Here are some points, one per row:
c(0.2, 0.1, -1.1, 0.4, -0.5, -1.0, -0.7, 0.4, 2.4, -1.4, 0.7, 1.7, 0.3, 0.1, 0.8, 0.4,
  0.1, -0.8, 1.0, 0.9, 1.5, 1.7, -0.6, -0.1)
c(1.0, 0.5, 0.5, 0.2, -0.5, 0.5, 1.2, 0.9, 1.2, 1.0, 0.6, -0.1, 0.4, 1.1, 2.7, -0.3,
  0.3, -0.5, -1.7, -0.2, 1.5, 0.1, -0.3, 1.3)
c(0.3, 0.1, 0.2, -0.3, 2.1, 0.0, 0.3, 0.7, 1.1, 1.5, -0.2, 0.4, 0.7, 0.0, -0.5, 0.6,
  -0.4, 0.5, -0.5, 0.9, -0.1, 0.9, 0.4, 0.9)
c(0.6, 1.1, 0.2, 0.1, -0.4, 0.6, -1.5, 1.1, 0.0, -0.9, -1.3, -0.2, 0.8, 1.3, -0.8, -1.6,
  -0.4, 0.7, -0.8, 0.0, -1.7, -0.1, -0.6, -1.9)
c(1.8, 0.3, -0.8, 0.9, -0.5, -0.4, -0.5, -0.6, -0.1, 0.0, -0.1, -0.5, -0.8, -2.3, -0.6, 1.0,
  0.2, -2.1, -1.2, 0.3, -1.6, -1.3, 0.3, -0.4)
c(-1.3, 1.2, -0.6, 0.8, 0.3, 0.0, 0.0, 0.8, -1.1, -0.5, 1.4, -0.7, -0.4, -2.4, 0.5, -0.6,
  1.4, -0.3, 0.6, 1.8, -0.9, 0.0, -0.7, 0.4)
c(1.4, 1.1, -0.2, 0.0, 0.2, -0.9, 0.3, -0.7, -1.1, -0.2, -1.1, 1.3, -1.4, 0.3, -0.7, -0.3,
  -0.4, -2.0, 0.4, -0.7, 0.9, 2.5, -0.3, -0.9)
c(0.6, 0.4, -0.7, -0.3, -1.0, -0.3, -1.3, 1.8, -1.3, 0.0, -0.9, 0.0, 0.6, 0.1, 2.8, 1.6,
  -0.6, 1.8, -1.2, -1.0, -2.0, 0.5, -0.9, -0.2)
c(0.4, -0.3, -1.1, 0.7, -0.5, -0.2, 0.5, -0.7, -0.8, 0.1, -0.1, 2.1, -2.0, -0.6, -0.9, 0.7,
  0.5, 2.3, -0.8, -1.2, 1.4, -1.4, -0.2, -0.5)
c(-2.8, 1.1, 0.4, 1.3, 0.0, -0.7, 0.4, -0.5, 0.4, -0.4, -0.9, -1.7, -0.6, -1.6, -0.5, 1.7,
  0.0, -1.3, -0.8, -1.3, 1.1, -0.9, -0.3, -0.8)
c(0.2, 0.2, -0.1, 0.5, 1.9, 0.9, 0.8, 0.7, 0.3, 1.3, 1.1, 0.0, -0.1, 2.0, -0.4, 0.8,
  -0.3, -0.5, -0.2, 1.1, 0.0, -0.5, 0.7, 0.8)
c(0.2, 0.5, -1.1, 0.8, -0.4, -0.1, -0.3, -0.6, -1.7, -0.1, -0.9, 1.1, -0.8, 1.4, -0.8, 1.0,
  0.1, -2.4, -0.1, -0.2, 0.7, 2.0, -0.7, -0.9)
c(-1.2, -1.4, -0.8, -0.7, 0.5, 0.1, -0.3, -0.9, -0.4, -0.7, 0.1, -0.4, -0.5, -0.8, 0.1, -1.0,
  -0.9, -1.0, -1.3, -0.7, -0.3, 0.2, -0.8, 0.0)
c(-0.3, -2.0, -0.1, -1.3, -0.3, 0.5, 0.6, 0.4, 0.1, 0.2, -1.9, -0.7, -0.6, -1.1, 1.3, -0.8,
  0.3, 0.5, 0.3, 1.1, 0.3, 0.3, 1.7, -1.4)
c(0.0, 0.4, 1.6, 1.2, -1.4, 0.6, 0.4, 0.4, -0.3, 1.3, 1.8, -0.2, 0.3, 0.7, 1.7, 0.4,
  -0.5, 0.0, -1.1, 1.8, 0.5, 0.7, 0.6, -0.2)
c(0.3, 0.6, 0.9, 0.4, 3.1, 0.2, -0.3, -2.5, 0.0, 0.9, 0.5, 0.4, 1.0, -0.2, 0.6, 0.1,
  0.3, 0.9, -0.6, 1.0, 0.1, 0.8, 0.6, 0.6)
c(1.5, 0.3, -1.2, 0.0, -0.3, 0.2, -0.9, -1.8, 0.2, -0.2, -0.2, -2.2, 2.5, -0.2, -1.5, 0.0,
  0.5, 1.4, -0.5, -0.6, 1.8, -0.4, -0.5, -0.8)
c(0.6, -3.2, 0.1, 1.4, 0.2, -0.6, 0.7, 0.3, -0.1, -0.3, 0.8, -0.6, 0.5, 0.9, 0.4, -0.9,
  2.3, 0.5, 1.5, -0.2, -0.7, -0.2, -1.5, -0.8)
c(-0.9, -2.0, 1.1, -0.1, -0.7, -0.1, -0.8, -0.6, -0.3, -0.1, -0.9, -0.6, -0.1, -0.9, -0.7, -0.3,
  -1.3, -1.5, -1.1, 0.2, -0.7, -0.4, -0.6, -0.3)
c(0.9, -0.5, -0.4, -1.2, -0.4, -0.2, -0.4, 0.8, 0.1, 0.9, 0.4, -1.0, -1.1, -1.1, -0.1, -1.3,
  0.9, -0.1, 1.4, -0.1, 0.0, -0.3, 1.5, -0.2)
c(0.5, 0.7, -0.9, 0.2, -0.2, 0.3, -1.3, 1.9, -1.5, -0.4, 0.0, -1.5, 1.4, 0.5, -1.1, 0.1,
  -1.1, 0.4, -0.2, -1.1, 1.9, -0.6, -0.1, -0.6)
c(1.5, -0.7, 1.1, -1.3, -0.6, -0.6, -0.7, 0.1, -0.5, -0.7, -0.6, -0.2, 0.3, -0.3, 0.5, 0.0,
  2.0, -0.4, 0.9, -0.5, -0.3, -0.3, 2.5, 1.4)
c(-0.2, -0.1, -0.9, 0.4, -0.5, -1.3, -1.0, -1.2, -0.6, 0.0, -1.6, 1.6, -1.1, 1.2, -0.2, 0.6,
  -0.9, 1.2, -0.6, 1.0, 1.6, -1.7, -0.4, 0.0)
c(-0.3, 0.2, 0.9, 0.0, 2.3, 0.9, -0.3, 1.4, 1.1, 1.5, 0.9, 0.9, 0.2, 0.2, -0.5, 0.9,
  0.4, 0.7, -0.2, -0.8, 0.2, 0.6, 0.5, -0.8)
c(0.4, 0.1, -1.3, 0.6, 0.8, 0.5, 0.6, 0.8, -0.3, -0.8, -0.5, -1.7, -0.2, -0.1, 1.7, 1.3,
  -1.7, 0.2, 3.4, -0.5, -0.8, -0.3, -1.1, 0.6)
c(0.1, 0.2, 1.6, 0.7, -0.8, -2.1, 0.0, 1.5, 2.0, -1.2, 1.1, 0.6, 0.4, -0.6, -1.8, 0.8,
  -0.7, 1.1, 0.1, 1.1, 0.2, 1.7, -0.1, 1.0)
c(-1.2, -0.2, 0.4, -0.8, -0.5, -1.0, 1.2, 0.0, -0.2, -0.6, 0.6, -0.4, 0.2, 0.8, 0.6, -0.5,
  1.2, 0.2, 0.6, -0.8, -0.9, 0.3, 2.8, -0.8)
c(0.6, -0.6, 1.7, 0.9, 1.9, 1.1, 0.8, 1.0, -0.1, 0.7, -0.2, 0.5, 0.3, 0.7, -0.9, 0.6,
  0.5, -0.3, -0.5, -0.1, 0.0, 0.4, 0.2, 1.4)
c(0.3, 0.2, 0.1, 0.2, -1.9, 1.0, 0.9, -1.4, 1.0, 3.2, 0.3, 0.6, 1.0, 0.3, -0.7, 1.0,
  -0.5, 0.4, 0.9, 0.1, -0.2, 1.1, -0.2, 0.7)
c(-2.2, -1.0, -1.2, -0.6, -0.5, -0.1, -0.5, -0.2, -0.7, -0.7, 0.0, -0.2, 0.7, 0.9, 0.2, -0.3,
  0.5, -0.1, 0.8, -0.3, -0.4, -0.3, 2.9, 1.2)
c(-1.0, -1.4, -0.4, -1.4, 0.1, -1.0, 0.1, -1.2, 0.2, 0.2, 0.6, 0.1, 0.0, -0.8, 0.0, -1.0,
  -1.3, -1.2, -1.1, -1.5, -0.6, 0.2, -0.9, -0.4)
c(-1.0, -0.9, 0.2, -1.8, -0.3, 0.4, -1.6, -0.4, 0.1, 0.4, 0.6, -0.4, -0.9, 0.0, -1.0, -0.4,
  -1.0, -1.3, -0.7, -0.7, -0.7, -0.7, -0.6, -0.5)
c(0.0, 0.5, 0.6, 0.4, -0.6, 2.5, 0.8, -1.0, 0.6, -0.9, 1.0, 0.1, -2.5, -0.2, -0.4, -1.0,
  -0.8, 1.4, 0.0, 0.5, 0.9, 1.4, 0.2, 1.2)
c(-1.3, -0.7, 1.0, -3.0, 0.3, -0.3, 0.4, 0.1, -1.2, -0.3, 0.5, -0.2, -0.1, 0.3, 0.1, 0.0,
  1.7, 0.1, 1.1, 1.4, 0.3, -0.7, -1.7, 0.7)
c(0.0, 0.9, -0.1, -0.2, -0.4, 3.2, 1.6, -0.6, 1.6, -1.7, -0.2, 1.7, 1.1, -0.5, -0.4, 0.7,
  0.7, 0.0, 0.0, 0.0, -0.1, 0.0, 0.1, 0.4)
c(1.1, 0.8, 0.1, -0.2, -0.3, -0.5, -0.5, -1.7, 0.6, -1.1, -0.5, -1.2, -2.2, 1.6, -0.4, 1.1,
  -0.8, 0.9, -0.6, -0.9, -1.6, -1.3, -0.6, -0.1)
c(0.5, 0.6, -1.4, 0.1, 0.0, -1.2, 1.7, 1.4, -0.5, -0.3, -0.7, -0.5, 1.3, 0.3, -1.6, -2.8,
  -0.8, 0.9, -1.1, 0.2, -1.4, -0.7, -0.4, 0.4)
c(-1.9, 1.5, 0.3, 1.5, -0.5, -0.3, -1.3, -0.2, 0.5, 0.7, -0.9, 0.2, 0.0, 0.0, 1.2, -2.3,
  2.2, 0.2, 1.3, -0.5, -0.9, -0.5, -0.9, 0.2)
c(0.5, 1.1, 1.5, -0.4, 0.0, -0.7, 1.0, 0.4, -0.7, -0.3, 0.7, 1.9, 1.2, -1.0, 1.3, -0.3,
  -1.7, -0.3, 2.4, 0.1, 1.0, -2.3, 0.0, -0.5)
There is one direction along which these points spread out most. Take the direction at right angles to it along which they spread out most. Then take the direction at right angles to both along which they spread out most. Go by this last direction. How many in every 100 of the points above lie lower along it than each point below? Round to a whole number. More than half of the points above lie lower than the first one.
c(-1.2, -1.4, -0.8, -0.7, 0.5, 0.1, -0.3, -0.9, -0.4, -0.7, 0.1, -0.4, -0.5, -0.8, 0.1, -1.0,
  -0.9, -1.0, -1.3, -0.7, -0.3, 0.2, -0.8, 0.0) 92
c(1.0, 0.5, 0.5, 0.2, -0.5, 0.5, 1.2, 0.9, 1.2, 1.0, 0.6, -0.1, 0.4, 1.1, 2.7, -0.3,
  0.3, -0.5, -1.7, -0.2, 1.5, 0.1, -0.3, 1.3) 21
c(-1.9, 1.5, 0.3, 1.5, -0.5, -0.3, -1.3, -0.2, 0.5, 0.7, -0.9, 0.2, 0.0, 0.0, 1.2, -2.3,
  2.2, 0.2, 1.3, -0.5, -0.9, -0.5, -0.9, 0.2) 26
c(0.3, 0.1, 0.2, -0.3, 2.1, 0.0, 0.3, 0.7, 1.1, 1.5, -0.2, 0.4, 0.7, 0.0, -0.5, 0.6,
  -0.4, 0.5, -0.5, 0.9, -0.1, 0.9, 0.4, 0.9) 38
c(0.2, 0.5, -1.1, 0.8, -0.4, -0.1, -0.3, -0.6, -1.7, -0.1, -0.9, 1.1, -0.8, 1.4, -0.8, 1.0,
  0.1, -2.4, -0.1, -0.2, 0.7, 2.0, -0.7, -0.9) 79
c(-2.2, -1.0, -1.2, -0.6, -0.5, -0.1, -0.5, -0.2, -0.7, -0.7, 0.0, -0.2, 0.7, 0.9, 0.2, -0.3,
  0.5, -0.1, 0.8, -0.3, -0.4, -0.3, 2.9, 1.2) 69
c(1.4, 1.1, -0.2, 0.0, 0.2, -0.9, 0.3, -0.7, -1.1, -0.2, -1.1, 1.3, -1.4, 0.3, -0.7, -0.3,
  -0.4, -2.0, 0.4, -0.7, 0.9, 2.5, -0.3, -0.9) 82
c(-1.0, -1.4, -0.4, -1.4, 0.1, -1.0, 0.1, -1.2, 0.2, 0.2, 0.6, 0.1, 0.0, -0.8, 0.0, -1.0,
  -1.3, -1.2, -1.1, -1.5, -0.6, 0.2, -0.9, -0.4) 97
c(0.6, 0.4, -0.7, -0.3, -1.0, -0.3, -1.3, 1.8, -1.3, 0.0, -0.9, 0.0, 0.6, 0.1, 2.8, 1.6,
  -0.6, 1.8, -1.2, -1.0, -2.0, 0.5, -0.9, -0.2) 0
c(0.9, -0.5, -0.4, -1.2, -0.4, -0.2, -0.4, 0.8, 0.1, 0.9, 0.4, -1.0, -1.1, -1.1, -0.1, -1.3,
  0.9, -0.1, 1.4, -0.1, 0.0, -0.3, 1.5, -0.2) 56
c(-0.3, 0.2, 0.9, 0.0, 2.3, 0.9, -0.3, 1.4, 1.1, 1.5, 0.9, 0.9, 0.2, 0.2, -0.5, 0.9,
  0.4, 0.7, -0.2, -0.8, 0.2, 0.6, 0.5, -0.8) 44
c(0.1, 0.2, 1.6, 0.7, -0.8, -2.1, 0.0, 1.5, 2.0, -1.2, 1.1, 0.6, 0.4, -0.6, -1.8, 0.8,
  -0.7, 1.1, 0.1, 1.1, 0.2, 1.7, -0.1, 1.0) 31
c(0.6, -3.2, 0.1, 1.4, 0.2, -0.6, 0.7, 0.3, -0.1, -0.3, 0.8, -0.6, 0.5, 0.9, 0.4, -0.9,
  2.3, 0.5, 1.5, -0.2, -0.7, -0.2, -1.5, -0.8) 18
